One vector is turned by the same rotation once a step. Each row is the vector after some number of steps, and that number follows the row.
The counts run from 0 to 354.
[106 108 100  95 100 134 134 100  68 154 134 106 194 162  92 122 102  95
 124 131 129 113 128 129 133 120 162 109 118 113 137  98 108 121 174 188
 145 138 139 136 158 153 123 106 102 126 105 166 188  94 113 129 150 161
 146 128 117 152 105 119 156 124 172] => 156
[115 121 131 124 139 146 144 135  76 130 136 133 174 160  50 128 110  98
  84 131 115 133  87 138 144 120 123 114 114 147 108 130 148 141 173 128
 138 113 207 149 128 125 109 110  93 144 104 170 158  98 148 106 116 145
 164 171 128 152 128 137 142  92 168] => 78
[120  78 101  94 108  98 139 119  80 132 134 125 163 130 106 126 125 102
  95 157 113 136  85 160 120 120 108 108 144 115 127 149 133 140 162 122
 137 125 149 122 146 138 119 109 105  87  85 161 137 110 119  95 138 115
 169 177 160 156 147 178 146 135 182] => 198
[ 93 131 111 126 114 143 140 116  75 126  97 120 164 141  76 144 122  75
 103 132 123 132  99 138 135 137  95 118 139 131 119 110 131 105 165 147
 143 102 192 160 136 150 126 103  97 133  97 185 180  99 153 124 114 135
 183 138 141 138  78 123 154 124 146] => 276
[115 115 128 133 115 130 143 103  68 136 114 127 181 173 101 153 128 100
  94 137 101 112 122 145 145  96 152 108 105 100 133  94 142 138 150 177
 142 136 158 155 147 121 119 143  98 139 116 180 169 110 131 114 130 164
 192 149 122 168 131 117 145  96 160] => 24
[115 134  91 125 123 121 149  83  40 183 132 130 152 116  99 137 107  69
 124 164 122 102 130 130 143 119  72 116 129  79 133 131 111 143 124 141
 134 139 158 153 140 148  88 113 134 112 129 139 153 153 138  90 122 133
 178 128 141 146 139 145 135 110 180] => 184
[ 89 126 147 127 120 115 149 135  64 156  97 135 149 101 104 116 106  76
  84 157 127 118 100 156 151 114  58 125 143 151 119 169 152 148 145 106
 112 128 188 169 105 128 137 136 147 120 128 116 128 133 120  91 115 107
 158 164 118 124 126 151 157 107 171] => 313
[135  84  93 108 121 120 135  97  67 150 150 135 177 139  88 128 103  99
  88 142 120 136  95 135 125 123 135 104 120 140 125 123 117 132 175 142
 122 122 157 136 160 125 101  99  92 101  75 170 145  98 130  84 146 138
 146 177 143 163 129 171 160 125 187] => 199
[ 79 139 134 132  92 119 149 121  41 166  76 116 160 120 133 125 110  62
 111 157 124  93 157 138 162 103  97 126 140 108 123 130 144 140 122 144
 126 143 161 179 127 142 125 152 147 149 160 129 156 143 106 120 131 133
 169 123 103 128 118 112 158  90 153] => 42
[ 83  90 133  71  69  94 135 128  78 152 130  82 190 134 127  91 121 102
 115 141 118 105  95 168 122 119 139 115 147 125 125 159 126 123 177 175
 149 149 141 126 143 131 143 134 128 125 130 149 162  99 117 118 140 131
 165 158 108 124  91 138 181 133 168] => 291
[ 94  98 128 126 113  96 141 109  62 135  88 136 159  95 132 127 110  76
  85 169 116 109 106 168 131 140  69 115 144 142 124 149 147 143 140 117
 114 141 170 168 131 122 141 147 156  97 108 156 125 122 117  82 120 102
 178 164 141 131 121 176 154 116 162] => 55
[123 129 124 121 116 114 160 145  61 160 110 138 159 133 125 125  94  73
  76 151 134 142 130 139 158  95  88 120 139 121  94 160 142 149 147  99
 138 126 200 146 104 136 107 134 123 137 130 110 129 118 111  96 122 124
 132 173 111 138 165 152 150  64 176] => 257
[117 115 145  89  92 119 157 116  68 158 134  87 168 165 106  98 118  99
 101 135 129 122 126 150 166  99 138 114 137  96 103 162 147 126 161 169
 168 131 168 111 106 157 119 132 116 165 150 122 170 113 136 119 133 128
 154 149 101 140 125 119 169  69 171] => 158
[114 125  70 118  97 124 126 124  59 157 100 151 158 140 129 136  77  60
 103 142 161 151 145 126 140  98 105 113 133 130 112  97 106 135 150 121
 111 116 180 154 149 148 110 107 108 101 100 144 140 109  91 129 142 152
 112 146 129 154 132 149 154 108 186] => 261
[ 90 102 118 101  71  85 140 105  60 161  89  89 177 104 144 110 110  73
 121 156 140  95 140 159 150 112 100 114 166 106 129 150 129 126 137 168
 132 156 124 149 137 145 143 139 147 114 152 135 163 134  97 121 144 120
 161 134 115 127 115 143 173 120 160] => 235
[ 92 115 106  88  69 113 133 149  84 122 110 102 168 162 126 111 125  86
 105 147 140 118 112 173 145  78 128 118 163  82 100 139 150 136 159 154
 153 122 174 136 114 151 123 115 110 123 155 165 166  99 117 135 123 148
 186 152 123 130 125 121 149 105 155] => 345
[ 89 100 139  92  77 111 131 133  93 113  95 100 176 145 102 120 137  91
  98 151 116 118  81 169 126 120 128 118 149 117 116 137 137 129 168 153
 150 122 159 133 130 125 143 126 120 111 128 181 165  95 125 123 125 135
 194 162 129 127  94 143 157 131 149] => 154
[ 93 115 137 124 107 144 150  98  82 135  99 118 187 157  80 130  99  84
 107 136 110 137 117 133 120 159 133 112 127 173 109 110 136 111 187 168
 134 131 176 161 139 132 138 138 113 160  97 155 169  87 122 122 132 140
 146 133  95 155  77 111 168 115 157] => 287
[112  82 125 103 126 112 141 109  59 148 132 137 160  95  90 103  99 105
  88 150 119 108  90 143 149 130 102 112 120 163 135 172 128 140 164 123
 118 134 147 144 156 114 126 112 124 119  82 124 126 136 115  90 148 106
 120 170 131 157 126 178 179 114 185] => 187
[ 90 125 110 123 126 135 131 148  67 168 132 133 156 124  79 115 103  79
 103 141 129 149  80 144 141 140  74 115 136 149 114 150 117 134 167 106
 126 123 196 146 113 140 106 107 122 102  98 145 145 115 127 102 120 118
 148 156 139 115  96 144 147 140 192] => 127
[ 92 122 102 111 113 129 135 149  73 133 122 123 150 121  90 124 117  83
  83 148 126 125  74 166 142 116  74 114 150 125 111 156 129 149 165 100
 135 107 206 141 113 140 107  98 112 106 109 164 150 106 141 100 113 126
 181 171 159 134 117 157 139 123 163] => 264
[104 135 123 140 133 132 155  89  44 180 105 146 177 137 112 136  93  74
 106 159 119 133 150 100 140 139 117 122 107 140 123 112 119 144 156 141
 121 146 166 163 132 143 103 156 134 137 114 119 132 124 115  84 143 124
 124 135  87 160 108 129 156  95 186] => 244
[ 96 135 107 118 112 140 145  98  40 191 133 117 164 116  92 106  86  76
 135 144 132 104 128 113 150 143  87 101 124 131 138 127  87 128 156 159
 123 150 160 150 144 150 112 103 138 133 118 126 165 132 125 113 138 141
 135 118 120 141  76 115 156 126 177] => 46
[ 90 133 125 143 148 128 139 119  65 145 104 151 164 132  87 145 110  75
  84 176 112 122 103 132 139 123  78 128 108 143 125 122 140 156 149 113
 111 132 207 179 128 110 115 141 141 107 105 151 128 128 121  89 131 125
 161 158 122 141 122 134 135 109 181] => 122
[125 109  77 111  84 115 128 115  66 123  95 145 164 164 154 147  78  63
 102 139 138 154 152 116 133  96 127 116 147 114  97 100 130 137 151 143
 113 119 164 150 150 150 115 130  95  94  96 154 135 113  93 119 149 149
 124 146 125 155 153 151 156  95 184] => 69
[ 71 118 149  90 106 121 150 135  62 178 133 101 174 111  88  69 125  98
 118 153 124 101 102 150 160 130 103 120 125 131 127 188 124 130 175 146
 147 150 170 126 110 127 135 127 152 140 136 119 158 115 122 109 133 115
 136 148 106 113  91 120 167 104 182] => 170
[101 122 150 102  84 111 161 115  62 147 101 115 181 161 136 102  77  80
 106 134 144 128 166 131 164 102 137 111 128 132 105 122 140 117 149 166
 137 147 146 141 129 138 139 157 121 162 135 118 151 113  92 133 148 145
 114 137  75 144 113 100 178  73 180] => 163
[ 73  90 129  88 108 123 122 110  59 158 141  96 199 138  93  92 124 106
 117 142 121 106  96 143 135 145 153 103 122 142 137 135 119 127 188 181
 136 142 139 136 147 128 125 124 129 129 106 162 167  94 124 116 146 137
 135 146 101 138  77 126 173 149 185] => 292
[102 105  83 131 118 122 119 127  64 140  95 158 166 141 118 146  91  73
 105 150 140 123 127 138 133 112 106 124 116 143 122  97 115 145 143 132
  90 116 165 172 166 127 114 113 111  78  84 173 142 113 106 115 143 156
 147 157 137 151 122 145 130 130 178] => 260
[ 86 114 129 104 130 135 139 108  58 181 135 127 155  92  84 103 103  86
 103 153 118 118  89 138 145 163  68 110 123 158 127 163 111 127 171 120
 119 130 173 160 131 138 113 106 136 123 102 120 147 122 129 101 134 111
 135 138 116 121  83 153 158 140 196] => 182
[ 86 136 124 150 123 134 134 105  44 172  90 138 166 123 112 152 102  61
 116 163 127 108 135 137 146 121  78 121 118 131 126 101 124 149 123 142
 115 141 172 185 142 131 112 131 145 114 125 152 149 140 117 100 131 140
 165 134 109 142 116 122 137 101 163] => 178
